(in the rows, 128 means zero)
Rotation paths and how fast each direction turns (deg/step):
Each turn is a multiple of 5 degrees from 10 to 175, or 0.
Each row of a path follows its step; steps can be skipped.
Path 1:
step 0: [130 136 133 125 127 123 130 127 129 130 129 133 130 130 134 119 126 137
 127 132 124 124 131 130 126 128 121 120 134 120 132 125 129 122 134 135
 122 119 139 134 111]
step 1: [123 127 129 127 126 124 122 121 126 130 124 131 127 130 129 112 140 114
 127 125 126 136 130 131 131 128 135 126 132 122 123 117 126 131 136 132
 128 120 132 136 127]
step 2: [121 133 133 128 133 118 121 126 127 133 126 129 130 130 132 127 129 130
 130 126 125 133 139 114 137 138 119 122 133 123 136 127 131 125 135 125
 132 126 138 129 121]
step 3: [124 133 117 129 127 125 123 133 127 134 121 129 144 129 133 123 137 125
 122 135 128 139 125 124 120 127 123 125 133 127 124 124 129 130 137 136
 127 120 132 133 130]
step 4: [118 126 132 119 128 119 124 133 129 133 130 139 125 133 117 127 125 133
 133 136 127 133 128 124 136 130 122 126 132 126 129 115 129 133 137 133
 131 120 135 126 130]
step 5: [134 136 130 125 123 116 132 135 121 130 120 132 131 129 134 120 132 126
 136 136 132 126 134 130 121 125 121 120 141 124 130 126 121 126 137 127
 124 122 131 130 128]
step 6: [120 123 118 125 126 121 124 133 131 126 122 137 129 131 128 119 125 120
 130 124 122 136 131 130 136 133 134 123 135 127 123 115 120 128 135 125
 127 130 135 123 124]
step 7: [127 132 135 124 130 123 135 130 120 129 127 131 138 129 134 126 129 127
 133 136 116 132 130 124 125 138 126 121 140 129 135 124 135 122 129 124
 133 129 142 129 128]
step 8: [120 133 123 134 125 123 124 127 137 128 123 132 137 126 126 123 134 126
 129 131 119 129 120 126 124 121 128 121 137 130 121 113 131 129 128 129
 118 120 134 130 120]
Directions:
[130 127 130 127 126 127 132 127 126 130 129 127 130 131 130 127 129 128
 125 128 130 127 128 127 124 127 127 125 129 126 128 130 128 129 126 129
 129 131 129 129 131]  160
Path 2:
step 0: [131 128 127 129 138 129 124 126 129 143 134 132 122 127 121 125 125 143
 127 120 130 132 128 133 132 134 132 125 125 130 135 136 136 126 122 122
 144 130 121 131 131]
step 1: [133 130 120 129 135 134 130 119 135 128 120 126 124 123 119 140 118 129
 133 125 136 127 135 129 130 126 133 122 128 134 124 137 124 120 123 118
 132 126 124 118 136]
step 2: [122 129 124 132 131 133 122 121 126 135 136 140 128 125 116 129 121 120
 131 127 127 127 124 125 134 137 127 124 125 138 126 133 127 125 133 116
 136 143 133 129 129]
step 3: [131 135 131 132 143 127 135 122 130 137 116 138 130 127 127 118 122 128
 122 117 125 131 134 133 138 131 127 123 129 131 134 137 125 119 127 124
 132 132 124 125 126]
step 4: [136 133 125 138 138 129 130 124 129 135 136 128 124 112 115 129 122 127
 124 129 135 120 128 127 136 128 136 134 121 124 126 133 124 123 121 127
 136 131 125 125 128]
step 5: [135 126 130 133 138 129 121 126 120 127 124 135 125 124 121 137 121 127
 131 133 125 129 138 127 134 136 128 124 133 136 132 128 134 118 120 123
 126 143 124 121 129]
step 6: [132 129 129 127 134 124 133 124 124 139 127 137 124 126 120 119 121 136
 131 125 136 124 125 131 132 142 120 129 132 133 120 128 127 123 128 122
 141 131 131 117 124]
step 7: [142 131 130 133 139 130 134 119 135 126 130 131 123 126 114 123 119 132
 132 128 127 136 132 126 139 136 134 119 122 122 130 130 128 127 124 119
 123 126 131 126 130]
step 8: [128 128 127 125 137 136 123 117 127 120 134 140 122 122 121 125 121 121
 127 129 129 117 134 126 129 133 126 132 126 126 128 132 123 116 122 128
 130 135 137 117 128]
Directions:
[129 131 128 129 128 131 128 130 130 128 129 127 127 127 125 131 130 128
 126 130 128 129 128 129 127 128 131 129 127 125 126 127 127 126 129 126
 126 125 128 126 130]  115
[126 128 130 127 128 125 126 129 132 131 128 130 129 130 129 128 129 129
 125 128 128 128 126 129 128 128 126 129 130 127 130 128 132 125 128 127
 128 129 130 125 128]  120
Path 3:
step 0: [124 134 124 126 126 124 123 127 128 124 133 125 136 126 118 125 127 128
 125 122 126 127 120 130 125 134 128 134 130 120 116 133 127 118 130 119
 128 133 133 120 121]
step 1: [130 133 128 121 140 127 130 127 129 125 130 130 132 131 131 134 128 124
 123 137 131 125 134 127 134 129 125 129 133 122 127 124 136 123 124 124
 118 120 135 123 140]
step 2: [133 124 130 127 131 138 123 126 130 129 131 128 143 129 122 119 121 134
 138 135 126 131 123 130 130 133 131 138 134 124 130 130 126 124 129 129
 134 125 126 133 130]
step 3: [125 138 120 125 130 143 138 123 124 126 119 122 125 128 125 127 128 129
 118 128 127 133 127 130 120 132 132 133 133 126 120 126 128 126 130 124
 124 130 131 124 134]
step 4: [144 119 127 123 130 127 126 130 118 130 122 136 131 131 121 128 130 126
 125 133 128 124 131 130 126 138 125 132 135 131 133 124 126 132 116 124
 129 125 128 125 133]
step 5: [134 138 123 129 124 138 129 120 130 127 123 129 131 139 123 123 134 125
 135 130 128 131 120 123 137 129 127 122 134 128 127 126 126 131 134 124
 138 130 123 126 125]
step 6: [129 135 128 128 129 126 132 123 124 119 122 132 131 122 131 139 133 134
 123 127 122 121 128 129 125 141 131 130 131 130 123 136 132 134 123 119
 128 132 128 135 126]
step 7: [137 126 128 128 132 133 122 121 139 125 129 125 131 127 129 131 129 118
 130 124 126 121 127 126 129 139 124 125 125 137 138 129 125 125 126 129
 132 123 131 117 133]
step 8: [124 131 138 136 130 138 134 120 128 124 124 128 130 125 132 128 123 121
 133 136 135 125 135 125 130 129 136 127 134 125 133 126 132 133 130 125
 136 138 126 132 123]
Directions:
[128 130 128 131 125 125 132 125 126 128 127 128 127 128 130 129 125 128
 128 125 128 130 129 128 128 128 132 130 129 127 125 128 128 126 127 126
 129 126 129 127 126]  130
Path 4:
step 0: [128 129 129 129 116 127 118 123 121 128 123 131 129 129 124 134 133 131
 135 128 136 131 119 126 134 127 130 118 128 125 122 129 128 119 124 127
 127 139 135 131 138]
step 1: [132 123 131 124 136 122 141 136 129 129 122 123 120 123 131 123 117 130
 118 131 129 134 131 128 125 129 126 124 127 131 123 134 133 123 125 125
 118 124 131 127 120]
step 2: [127 133 128 131 120 124 132 120 125 129 130 117 130 136 131 125 132 129
 127 123 128 125 123 129 125 128 128 139 126 125 126 115 132 137 132 138
 137 125 121 123 123]
step 3: [132 127 123 129 127 131 119 127 130 138 138 136 130 125 119 120 132 134
 134 129 131 125 126 133 135 135 128 122 129 128 127 127 122 127 129 130
 116 124 135 134 137]
step 4: [123 138 127 122 128 125 128 126 124 118 127 123 121 118 137 134 119 116
 127 129 127 130 129 130 123 127 121 129 128 127 129 137 124 123 126 123
 118 130 118 129 126]
step 5: [132 123 137 130 120 133 129 126 122 132 129 125 134 128 126 132 128 134
 130 127 128 140 127 124 127 114 131 135 133 122 118 127 134 132 124 130
 139 119 132 128 128]
step 6: [129 135 126 136 136 123 124 138 136 136 129 127 125 126 122 127 131 128
 126 128 136 127 133 127 128 139 136 122 121 131 125 132 138 133 136 135
 123 131 128 131 131]
step 7: [124 131 128 131 116 118 132 125 123 123 123 127 126 134 135 121 135 125
 134 133 131 122 124 124 127 121 117 121 131 129 129 123 122 120 127 125
 121 131 121 132 122]
step 8: [134 123 132 123 128 133 127 124 130 133 132 127 125 124 129 128 125 134
 119 124 123 122 116 129 126 132 124 130 136 128 117 137 130 127 123 126
 132 114 138 122 128]
Directions:
[131 128 126 126 125 124 128 128 127 129 128 130 134 126 128 129 131 129
 127 129 128 128 128 129 129 126 128 130 128 128 127 127 127 126 127 127
 131 129 127 128 128]  145
[131 129 130 129 130 126 128 129 130 126 129 124 131 128 129 127 127 127
 128 130 129 128 129 132 126 128 130 125 127 130 129 129 125 130 127 126
 127 129 128 129 127]  135
Path 5:
step 0: [130 120 124 118 124 120 122 134 125 121 124 127 124 122 125 126 129 121
 128 125 121 124 135 131 131 117 122 129 127 134 125 134 122 133 121 124
 132 137 129 125 141]
step 1: [129 121 134 126 128 133 124 122 125 133 125 121 125 119 118 125 131 114
 126 117 137 124 132 137 124 128 121 130 123 123 132 131 119 124 125 131
 127 123 126 123 134]
step 2: [129 131 142 131 125 124 124 133 121 127 131 125 128 126 140 122 126 115
 125 127 136 127 120 135 129 128 124 126 136 134 132 128 129 129 124 135
 133 123 119 120 128]
step 3: [125 131 128 132 132 125 126 129 120 128 119 124 129 133 141 126 137 128
 133 129 132 126 121 130 128 125 123 121 124 123 134 134 129 141 112 134
 130 131 134 128 131]
step 4: [120 126 135 130 122 131 121 121 128 127 132 123 121 148 126 127 131 131
 131 125 127 128 132 131 130 125 127 128 120 125 131 130 129 130 123 131
 141 128 133 124 140]
step 5: [120 129 132 140 139 127 122 124 122 134 132 114 138 131 128 129 127 128
 126 129 122 127 137 128 129 133 129 133 129 129 132 130 126 117 125 133
 139 123 127 123 127]
step 6: [125 133 119 132 127 122 126 126 119 130 127 122 132 128 131 133 136 123
 126 126 121 134 126 123 134 131 119 133 134 139 126 119 133 130 128 130
 138 139 128 119 126]
step 7: [135 133 123 124 122 134 121 125 124 125 125 118 132 125 125 131 138 135
 132 123 123 135 136 133 122 136 123 130 126 122 125 126 134 137 131 142
 126 132 132 123 132]
step 8: [132 131 134 122 130 126 114 127 132 116 138 124 136 125 129 130 121 128
 128 122 121 133 139 134 128 117 127 131 133 133 126 132 130 133 132 131
 128 126 130 123 135]
Directions:
[128 128 131 127 128 126 127 125 130 132 129 127 129 126 128 127 129 127
 130 128 128 127 128 127 133 127 127 130 127 128 129 126 127 126 129 128
 128 127 125 128 124]  95
Path 6:
step 0: [133 129 131 125 120 126 142 125 138 123 132 128 125 128 123 126 131 121
 126 132 124 133 123 126 136 135 129 134 130 125 126 119 121 128 132 126
 129 133 121 130 125]
step 1: [129 127 132 124 117 127 131 128 123 134 128 124 133 128 123 129 128 125
 132 129 129 129 124 126 138 140 137 129 131 127 124 135 135 121 123 125
 122 134 127 129 136]
step 2: [133 134 124 129 127 131 134 128 138 119 132 122 137 130 121 129 128 124
 135 126 120 129 130 132 138 135 135 136 128 125 127 131 120 128 126 127
 127 129 132 130 121]
step 3: [133 131 127 125 114 129 137 124 131 132 128 121 123 134 130 128 132 118
 133 134 132 121 131 127 134 135 130 125 130 119 128 127 132 128 131 122
 127 133 123 132 130]
step 4: [121 127 122 126 120 129 129 128 133 125 130 127 134 132 127 129 127 125
 137 121 125 131 123 123 136 140 136 131 127 131 122 127 121 123 130 133
 128 139 124 127 130]
step 5: [137 132 131 124 116 131 134 130 127 122 119 125 130 130 119 125 131 120
 131 131 124 127 126 129 140 132 131 123 128 126 135 129 126 126 126 123
 126 133 133 128 122]
step 6: [126 129 127 127 116 129 134 126 142 124 132 125 129 130 126 125 127 124
 128 135 130 128 127 117 130 136 133 137 128 119 121 126 125 123 121 127
 124 133 126 127 130]
step 7: [126 138 132 124 119 129 129 125 129 127 126 122 129 129 120 131 127 120
 140 119 123 124 124 136 134 138 130 128 130 128 127 131 135 120 127 129
 129 133 130 126 133]
step 8: [135 129 125 130 123 129 133 123 138 123 130 128 131 130 121 123 131 122
 132 126 127 127 131 119 139 131 133 131 137 123 133 126 121 123 129 128
 129 132 124 138 122]
Directions:
[128 130 131 128 128 129 129 128 131 130 128 129 126 131 130 128 129 131
 127 129 130 129 128 124 128 128 129 127 130 128 129 130 128 128 130 125
 125 127 125 127 127]  135
Path 7:
step 0: [130 129 126 130 120 123 130 123 130 134 132 115 129 128 123 123 128 124
 129 114 124 130 122 122 130 129 125 135 114 121 126 132 128 130 129 123
 126 124 132 128 127]
step 1: [132 134 125 122 123 129 139 123 136 139 121 128 123 124 133 122 128 124
 127 125 122 128 122 132 128 124 123 137 116 126 134 124 131 124 131 131
 133 127 127 128 131]
step 2: [127 136 129 130 129 120 131 138 137 132 129 123 128 123 125 130 124 117
 134 121 127 125 124 125 129 130 124 133 119 124 131 124 135 130 137 125
 123 127 126 119 132]
step 3: [132 135 124 125 118 125 136 127 126 132 126 120 125 139 130 127 118 120
 124 124 122 121 121 124 135 132 125 131 123 123 132 128 129 133 133 127
 129 126 125 132 127]
step 4: [128 135 129 129 129 122 135 129 136 128 118 122 129 129 133 119 129 126
 131 116 121 127 130 129 128 130 133 131 117 123 130 130 133 132 137 133
 126 131 131 134 131]
step 5: [127 126 123 125 123 116 129 126 133 136 124 126 125 126 126 123 125 119
 131 122 124 127 126 121 137 124 130 135 122 118 134 131 135 126 124 123
 126 132 120 126 133]
step 6: [131 135 133 126 120 127 133 122 127 126 124 122 133 123 127 128 128 121
 133 121 117 128 121 128 134 129 125 139 116 122 131 124 122 131 132 130
 125 124 128 125 128]
step 7: [124 133 126 128 123 125 132 129 134 137 123 124 120 132 127 128 130 117
 128 118 127 125 133 127 130 130 120 134 117 126 131 119 136 122 131 131
 130 129 132 130 126]
step 8: [132 131 125 132 123 125 136 130 130 142 126 118 132 124 125 127 126 121
 133 120 122 122 122 121 128 132 127 130 122 128 129 135 130 129 138 124
 130 129 126 125 133]
Directions:
[129 130 129 128 130 130 129 129 133 126 127 128 125 126 127 128 131 126
 128 127 130 127 133 130 129 128 128 127 129 128 130 129 130 127 127 128
 128 128 128 128 130]  130
Path 8:
step 0: [128 125 127 127 127 130 132 123 118 118 123 127 133 126 126 120 126 130
 129 136 134 127 133 115 121 127 119 124 120 119 125 122 129 131 126 118
 122 133 132 128 131]
step 1: [135 133 131 123 122 129 123 123 128 119 135 126 126 128 121 133 133 127
 123 122 118 120 128 135 118 121 128 134 124 127 124 128 128 123 117 127
 125 125 124 138 129]
step 2: [132 130 124 126 132 120 118 125 127 131 125 129 125 130 135 131 123 125
 123 128 119 127 140 131 127 127 125 128 133 128 141 116 135 128 139 121
 122 127 126 123 127]
step 3: [134 134 119 138 132 124 131 124 120 132 136 124 119 131 131 126 132 125
 133 124 131 132 129 125 126 142 125 123 125 118 124 124 128 133 121 136
 125 124 128 131 134]
step 4: [131 125 133 139 126 136 131 127 125 128 116 123 128 125 132 137 123 134
 128 129 117 122 130 130 120 135 135 122 122 123 131 132 125 128 128 121
 134 131 130 139 127]
step 5: [129 130 128 129 139 129 133 127 129 139 131 139 132 122 122 124 122 128
 124 123 124 130 124 132 127 124 119 128 123 139 134 120 128 130 118 121
 124 126 127 136 130]
step 6: [123 142 138 128 122 120 129 131 128 134 133 123 126 129 128 125 128 130
 124 129 126 127 136 125 127 137 122 126 138 127 132 138 118 132 126 121
 123 126 121 125 128]
step 7: [130 130 122 131 127 120 133 132 119 124 122 125 131 129 136 124 128 129
 123 130 134 120 131 122 125 137 133 134 120 139 135 124 130 129 120 131
 135 122 133 127 119]
step 8: [129 133 131 135 127 132 133 122 123 124 126 138 136 130 121 134 133 136
 118 134 129 131 126 135 123 131 122 128 124 126 123 134 140 134 130 125
 118 129 133 126 127]
Directions:
[127 131 130 129 127 126 130 128 130 128 129 127 127 131 126 129 129 126
 129 127 126 128 128 129 127 130 132 128 127 127 123 129 127 126 130 125
 126 127 127 129 126]  145
Path 9:
step 0: [121 134 128 128 134 129 125 134 138 116 134 126 136 120 126 127 125 126
 124 130 133 139 130 136 133 142 123 134 130 119 125 129 129 125 125 131
 136 131 123 131 123]
step 1: [123 127 130 133 130 128 121 135 137 127 135 136 131 125 135 132 126 126
 128 135 128 130 144 128 129 138 127 128 130 130 144 125 131 139 135 133
 126 128 124 127 125]
step 2: [123 129 116 135 137 118 129 129 126 129 137 135 128 135 123 134 121 118
 125 132 124 122 133 133 134 134 123 122 120 122 132 121 122 133 127 125
 124 128 124 135 133]
step 3: [118 123 123 126 131 130 135 131 125 123 135 132 120 126 126 127 121 113
 128 136 123 122 124 128 136 127 122 126 131 123 129 131 127 123 145 126
 128 124 134 125 121]
step 4: [123 124 119 126 118 137 119 129 124 138 135 126 133 129 134 132 121 128
 132 129 132 126 122 132 132 125 118 131 128 123 125 129 125 135 137 121
 125 113 130 129 125]
step 5: [122 132 127 119 134 122 119 125 113 134 131 125 134 134 129 123 129 129
 124 131 134 125 124 138 129 123 129 138 136 119 130 130 122 134 132 122
 128 133 135 127 123]
step 6: [129 127 124 117 120 131 122 127 123 125 136 132 132 121 125 118 127 125
 127 131 139 121 129 134 130 131 140 141 124 118 131 131 131 123 129 131
 133 129 118 127 127]
step 7: [128 124 127 128 124 124 117 124 131 121 136 127 131 128 124 119 124 129
 127 120 138 120 142 132 125 135 124 126 131 130 128 129 133 136 124 122
 136 127 125 115 123]
step 8: [127 126 131 127 137 126 121 116 135 127 134 128 132 130 119 126 125 129
 127 129 116 122 128 132 131 144 129 132 125 130 141 126 125 125 123 117
 132 125 123 127 121]
Directions:
[126 129 129 129 127 128 127 124 128 127 128 126 130 132 129 129 128 131
 130 128 127 127 130 128 126 129 127 129 129 131 130 128 124 131 130 128
 128 127 128 129 131]  115
[131 125 128 128 128 126 128 128 127 123 130 130 128 130 128 127 131 127
 125 131 128 129 130 126 128 130 128 126 126 130 130 126 128 129 127 127
 130 127 126 127 128]  60
[133 132 126 128 127 128 131 127 128 128 128 129 133 127 128 127 127 128
 129 130 128 127 129 125 128 129 127 128 130 127 128 128 129 128 128 126
 125 129 129 126 128]  0
